In the rows, zero is written as 128.
One turn sends every row of this set to another row. A few are shown first. Where does it send the rows asked after them?
Vazu: [ 86 118 127 121  93 120 113 139 111 131 114 111 151 127 131 109 144 106
 135  89 147 103 116]
bezi: [127 142 120 124 135 115  72 135 102 122  93 112 134 123 121 153 132 131
 120 132 139 134 122]
Zar: [137 168 135 152 123 109  96 135 130 132 110 110 116 114 116 152 147 148
 111 142 131 121 104]
fon: [119 142 123 131 131 114 144 135 127 172 141 107 108 122  98 100 137 140
  99 111 131 106 132]
tado: [117 132 143 126 117 111 151 124 146 119 128  90 117 139 139 114 171 102
 138 111 117 121 105]
kes: [119  98 143 127 100 127 130 118 112 147 109 131 125 114 109 101 135  99
  97 126 122  98 111]
febag: [124 146 125 145 134 109 124 105 129 124 142 133 145 106  94  96 140 126
 139 138 126  98  94]
kav: [ 86 132 144 117 106 137 130 124 157 120  95 105 135 139 140 128 129 103
 104 108 145 109 121]
dage: [105 152 126 121 132  99 138 132 126 170 126 116 117 128  99 100 146 139
  98 117 137  96 134]
nir: [111 110 118 138 122 140 117 108 109 146  97 121 130 118  95  87 137 115
 106 123 134  88 100]
Valod: [156 167 116 147 144 130 115 141 126 114 121 130 103 133 102 128 142 131
 119 148 117 122 109]
pona: [126 138 118 137 134 123  92 135 117 112 137 132 143 124  93 152 128 122
 129 103 133 152 104]
Dira: [102 136 116 128 111 160 145 141 159 128  99 100 137 147 133 119 124 121
 116 115 149 108  98]
fas: [151 122 139 136 115 106 146 123 124 142 131 109 124 108 120 114 148 123
 121 157 111 104 100]
pud: [138 161 133 147 129 103  94 135 132 132 111 108 117 119 117 158 156 150
 110 140 134 125 109]
taror: [100 153 119 117 136 131 134 122 151 149 104  94 128 148 112 120 124 118
  96 106 118 154 104]
tob: [160 162 115 145 144 130 111 148 127 118 129 130 106 132 105 131 142 140
 122 147 120 125 110]
tazag: [150 137 109 114 127 121 117 161 108 119 111 129 127 143 109 153 141 113
 123 138 123 144 111]
ruv: [129 162 140 143 143 105  92 120 134 107 137 140 115 124  96 144 148 126
 113 121 125 131 120]
noz: [107 153 132 126 131 110 129 129 126 164 143 119 116 116 103  93 127 138
 105 114 134  99 142]
zeme: [ 99 132 127 125 131 163 130 120 153 108 108 109 127 148 123 106 114 105
 112 102 140 111 121]
zor: [ 95 175 122 106 132 121 129 131 147 140  99 118 141 146 122 110 114 113
 104 123 122 139 114]
raro: [107 158 131 118 128 136 121 127 146 148 113 101 131 132 133 112  97 122
 101 120 117 148 120]
motok: [108 108 104 122 109 139 125 149 103 137  99  93 137 141 128 101 149 113
 135 100 141 100 108]
Gela: [132 150 129 137 132 111  79 135 121 125  94 113 125 123 121 165 139 137
 118 129 142 135 114]
Dasig: [113 101 124 121 105 136 135 136 117 120 131 106 134 136 129  96 137  94
 136  89 129 116 121]
Nati: [ 90 123 126 123  97 121 112 134 118 126 115 106 157 126 136 101 137 110
 140  91 148 104 118]
zaga: [112 151 129 124 143 122 119 113 132 110 104  93 122 141 145  87 155 112
 147 124 129  97 122]
Poda: [109 111 104 118 114 131 128 141 111 131  94  90 138 146 130  97 154 110
 133 103 142 100 112]
nog: [106 120 126 139  94 127 129 125 120 153 115 135 150 110 102  98 135 116
 113 126 137  92  87]
Vigu: [109 104 122 119 107 140 127 140 106 122 128 114 131 136 125  97 135  93
 135  89 128 111 125]
mok: [124 126 136 138 145  96 111  88 119 133 104 101 122 111 106 111 162 126
 115 137 124  97 109]
lenik: [129 162 144 148 136 107  99 116 136 110 134 135 109 120  94 144 149 123
 111 120 120 133 114]
Rebi: [157 150 113 131 135 129 111 159 119 115 109 133 115 139 111 152 135 122
 125 141 127 138 109]
vatuz: [112 148 133 146 118 131 127 122 147 122 138  86 140 118 145  98 141 129
 158 109 134 114  96]
feti: [129 150 129 140 141 122  91 132 128 106 130 141 127 129  95 154 134 117
 126 111 133 148 110]

Rebi turns into Gela
taror turns into zor
zaga turns into vatuz
Now these:
Poda turns into Nati
Zar turns into lenik
pud turns into ruv
kes turns into nir
mok turns into febag
pona turns into tazag
fon turns into dage
motok turns into Vazu
Dira turns into kav

